[151 154 134 132 145 138 138] => 134

[[115 146 111 142 109 114]
 [144 140 126 132 125 105]] => 109

[[149 129 100 118 132]
 [101 131 123 118 113]
 [122 129 105 107 116]] => 101

[132 107 113 127] => 113

[121 142 127 151] => 127

[115 143 151 109] => 115

[149 103 113 119] => 113

[[138 124 108 145 134 123 119]
 [138 123 104 141 132 125 119]] => 108

[[146 124 110 114 116]
 [132 128 130 112 105]
 [145 115 106 111 149]] => 106
---
[[122 108 107  99 101 133 112]
 [130 141 116 121 112 142 108]] Out: 142, 141

[108 142 108 151 134] Out: 151, 142

[[153 129 121 129]
 [119 121 143 125]] Out: 153, 143

[149 147 148 118 152 114] Out: 152, 149

[[114 114 135 146 105 126]
 [123 135 129 144 139 108]] Out: 146, 144

[149 139 142 112 148] Out: 149, 148
---
[124 100 157 128 112 103] → 128

[[110 117 108 115 138]
 [137 136 144 112 136]
 [100  99 122 113 136]] → 108

[[102 136 138 147 111]
 [122 123 124 121 125]
 [132 124 126 120 129]] → 138

[131 108 111 150 103 143] → 150

[[120 154 126 116 150]
 [137 137 129 128 146]
 [127 158 129 111 157]] → 126

[149 154 155 140] → 154

[122  99 144 124 121 135 120] → 121

[127 130 130 131 154 143 130] → 154
---
[[136 144 139 153 141 109 151]
 [126 120 123 121 121 135 125]
 [122 114 116 119 113 133 122]] | 139

[[116 126 124 122 126 137]
 [155 121 127 107 135 116]
 [122 127 124 116 132 123]] | 124

[[140 135 109 152 137 140 126]
 [140 134 106 154 138 138 126]
 [140 135 109 154 137 134 126]] | 109

[[122 127 121 122]
 [108 103 107  98]
 [107 111 115 103]] | 121

[[123 123 135 111]
 [117 117 130 109]
 [107 116  99 123]] | 135

[[128 122 124 119 131 135 120]
 [112 133 126 135 142 132 149]
 [134 123 126 115 138 139 119]] | 124

[[155 139 115 131 114 125]
 [111 144 122 141 119 121]
 [124 152 129 146 131 116]] | 115
---
[[132 132 135 139]
 [144 135 139 143]
 [157 134 149 152]] 132

[[136 155 122 127 106 129]
 [108 123 112 119 120 132]
 [125 156 135 112 104 134]] 136

[[112 108 132 153 133 120]
 [140 135 112 134 144 105]
 [139 124 150 148 136 109]] 112

[[140 127 141 129 108]
 [115 120 112 149 148]
 [106  99 116 156 115]] 140

[[131 117 129 108]
 [109 138 132 126]
 [115 155 130 112]] 131

[[117 120 115 156 131 156 126]
 [145 123 124 116 110 150 122]
 [125 142 111 109 137 136 126]] 117

[[150 149 114 145 129 116]
 [135 138 127 112 128 127]
 [115 113 138 150 117 123]] 150
---
array([118, 133, 138, 141, 116, 146, 101]) => 146
array([117, 140, 138, 123, 139, 128, 151]) => 128
array([127, 154, 121, 136, 109, 133, 150]) => 133
array([151, 137, 137, 139, 138]) => 139
array([124, 127, 149, 125]) => 149
array([150, 130, 105, 113]) => 105
array([149, 156, 109, 137]) => 109
---
Q: [137, 128, 128, 134, 153]
A: 128
Q: [137, 109, 111, 103, 149, 147]
A: 109
Q: [124, 152, 133, 140, 116, 109]
A: 152
Q: [136, 146, 146, 150, 156, 152, 149]
A: 146
Q: [123, 125, 150, 124]
A: 125
Q: [107, 150, 130, 129]
A: 150
Q: [120, 141, 148, 154, 137]
A: 141
---
[[151 157 156 157 158 156 152]
 [151 156 153 158 156 157 151]] ⇒ 153

[[141 119 126 127 112 130]
 [105 140 127 132 153 127]] ⇒ 127

[[148 136 151 119 117 149 107]
 [136 133 147 125 127 140 102]] ⇒ 147

[[133 117  99 137]
 [126 128 123 125]] ⇒ 123

[[114 120 128 127 117 116 131]
 [131 143 126 127  99 123 137]] ⇒ 126

[[119 128 146 128 138]
 [117 105 156 124 111]] ⇒ 156
---
[101 126 124 125 139 127] >> 127, 101

[[107 112 121 151 137 102]
 [114 123 128 147 140 112]] >> 102, 114

[146 125 148 130 107] >> 107, 146

[140 126 120  98 124 123 123] >> 123, 140

[113 155 120 115 128] >> 128, 113

[[133 152 133 127 134]
 [129 139 129 139 109]] >> 134, 129

[[120 146 131 137 148 149]
 [124 144 130 140 151 139]] >> 149, 124

[118 150 137 121 122] >> 122, 118
---
(136, 144, 153, 140, 144, 112) 136
(125, 124, 123, 151, 120, 117, 128) 125
(135, 151, 128, 126) 135
(149, 136, 137, 127, 117, 144, 102) 149
(120, 104, 123, 132, 100, 135) 120
(110, 101, 153, 115, 117) 110
(128, 123, 125, 156, 149, 138) 128
---
[149 116 143 128]
128

[118 115 116 135 151 124 119]
116

[142  98 124 103 158]
103

[139 141 121 118 151 106]
118

[[115 135 105 116 122 104 138]
 [136 132 101 109 147 129 121]]
104

[110 156 116 137 149]
116

[152 128 119 122]
122

[150 152 151 116 117 124 150]
117

[[136 140 116 110 137]
 [152 130 137 136 132]]
116
---
[[135 156 112 116 152 120 103]
 [135 153 112 116 150 124  99]
 [141 146 122 119 153 125  99]]
120

[[150 111 135 148 123 145]
 [131 148 131 119 151 125]]
123

[149 149 117 142 109]
142

[144 125 117 151]
117

[141 144 141 112 149]
112

[112 156 156 139 100 142]
100

[[109 106 107 108 121]
 [132 114 149 117 121]]
108

[136 121 107 106]
107
---
[[116 138 102 118 145 128]
 [141 127 144 126 128 157]] result: 145

[135 131 126 151] result: 126

[[121 143 125 153 125 127 124]
 [135 112 129 106 134 131 127]] result: 127

[125 127 118 123 122 106] result: 122

[133 153 128 127 130 128] result: 130

[[148 108 124 105 141]
 [113 139 138 136 120]
 [126 123 141 112 128]] result: 105
---
[138 136 133 106 126 129] ans = 136

[[116 148 115 152 137 152 117]
 [128 144 150 109 103 112 104]
 [111 121 139 119 130 112 152]] ans = 148

[140 125 153 114  98 155] ans = 125

[[153 102 105 104 105]
 [105 150 123 121 124]
 [119 138 147 151 145]] ans = 102

[154 110 130 144 125] ans = 110

[158 123 115 110 113 128 112] ans = 123

[148 151 146 158 148 103 155] ans = 151

[120 155 109 118 121 136 155] ans = 155

[[112 142 131 113 115 125 131]
 [119 145 128 111 142 132 132]
 [144 102 132 141 108 109 137]] ans = 142
